128 stands for zero in the data rows.
Some points, each followed by its number:
[106 151 135 141 140 122 127 162 136 129 130 158 108 140 127 107] 0
[117 110 120 117 176 144 144 129 135 102 177 146 129 167 105 125] 1
[120 117 118 150 101 108 145 112  95 141 137 134 136  99 159  91] 2
[145 125 120  83 152 125 131 145 136 118 136 168 162 136 125 127] 3
[103 120 121 147 147  91 143 125  81  94 158 128 154 116 112 122] 4
[158 192 140  95 129 154 136 139 181  69 149 182 184 143 110 136] 5
[162  87 122 115 116 155 141 119 104 142 137  97 186 141 143 132] 6
[148  89 179 146 126 141 139 117 121 138 125 134 150  64 140  90] 7
[114 136  82 176 109 166 182 150 134 117 107 156  68 159 161 119] 8
[148 125 120 129 111 132 128 133 109 128 116 146 138 138 161 128] 9
[134 125 127 105 120 125  87 119 145 156 105 111 117 129 108 135] 10
[138 131 167  97 103 128 116 116 138 128 125 125 122 134 131 144] 11
[151 106 110 162 118  94 155 157  78 138 126  86 128 161 114 127] 12
[108 122 120 160 120 110 126 132 119 129 121 144 123 109 140 112] 13
[ 85 143  90 141 129 177 158 156 139 139  91 135  81 127 119 132] 14
[113 148 131 100 113 110 105 141 120 129 106 138 118 146 139 131] 15
[143 115 156 131 113 126 111 140 113 118 144  95 135 130 123 132] 16
[113 177 106 127 181 143 179 150 143  49 146 132 120 210  93 173] 17
[141 121 119 124 138 137 143 118 119 139 128 119 127 124 131 129] 18
[116 101 119 164 162 116 143  97 139 141 145 162 104  90 125 122] 19
[109 144 175  94 105 113 108 139 110 129 129 123 138 137 144 109] 20
[ 93 124 137 162 115 120 144 132 112 132 105 183  83 118 138 122] 21
[154 130 186 126 115 108  95  77 111 132 135 108 155  85 117 123] 22
[146 109 106 121 109 126 129 118  89 120 134 123 140 124 152 135] 23
[126 216 147 116 121 164 104 137 177 147 117 114 134 158 101 150] 24
[141 153 116 126  98 163 125 144 105 147 101 147  95 124 161 118] 25
[106 147 130 126 121 127 129 128 136 124 134 141  93 144 127 136] 26
[174 128 139 122 135 154 121 129 160 144 114 113 124 133 134 166] 27
[103 107 118 127 136 102 124 106  92 143  99 135 135 117 132 130] 28
[136 133 143 104 107 150 110 123 138 148 104 128 141 135 139 124] 29
[151  81  86 148 111 144 140 152  79 120 119  50 117 104 135 131] 30
[161  58 115 134 158 200 166 101 171 103 151 154 208 172 165 100] 31
[134 165 112 132 120 138 109 157 133 121 134 149 126 175 135 115] 32
[ 84 165 111 132 125  99 139 141 131  88 125 160 107 118 113 141] 33
[ 74 134 120 131 142  94 143 116 149 112 133 141 108 145  89 127] 34
[127 119 132 142 143  92 169 138 101  99 144 119 142 108 132 134] 35
[148 110 129  92 113  93 110 147  81 138 132  98 146 104 146 110] 36
[166 130 193 104 165 121 126  87 155 148 161 162 202 101 100 173] 37
New points follow, each followed by the numbers of its two nearest points above by angle, seen from the average point of the numbered points, nearest first.
[138  98 136 128 113 144 119 136 122 140 127 137 119 124 144  87] >> 7 2
[126 114 105 177 113 126 136 114 105 118 126 186 105 131 159 111] >> 21 13
[119 175 110 114 134 141 140 144 160 105 142 144 103 154 137 180] >> 17 26
[ 96 117 131 121 129 143 123 130 151 133 114 134  89 116 140 120] >> 14 26
[134 135 129 147 168 142 133 122 165 124 144 144 119 117 119 114] >> 19 1
[122  89 144 175 156 101 134  74 147 146 139 158 105  62 105  96] >> 19 7
[114 132 112 133 123 133 127 133 130 153  93 128  93 121 122 122] >> 14 25
[176 105 136 108 127 188 141 128 148 120 117 128 170 130 146 123] >> 31 6
[116 138 115  96 108 144 111 130 132 132 138  84 105 128 111 150] >> 10 24
[123 117 121 130 151 120 167 138 138 147 114 137 127 147  84 141] >> 34 17
[118 137 120 121 116 111 130  95 126 135 124 107 118  90 113 129] >> 22 10
[125 102 112 140 137 129 135 119 131 139 126 170 123 116 141 105] >> 19 13
[133  77  41 137 141 137 157 134 114 138  99 130 103 120 176  73] >> 8 30
[107 136 151 151 132 105 108 108 158 129 164 127 121 128  93 149] >> 34 26
[151  87 159 136 115 130 117 138 125 158 118 116 132 112 129 116] >> 7 16
[151 137 106 128 134 176 154 127 156 103 121 103 129 174 110 156] >> 17 27
[133 116 117 122 139 128 136 129 118 116 137 116 135 139 112 125] >> 1 12
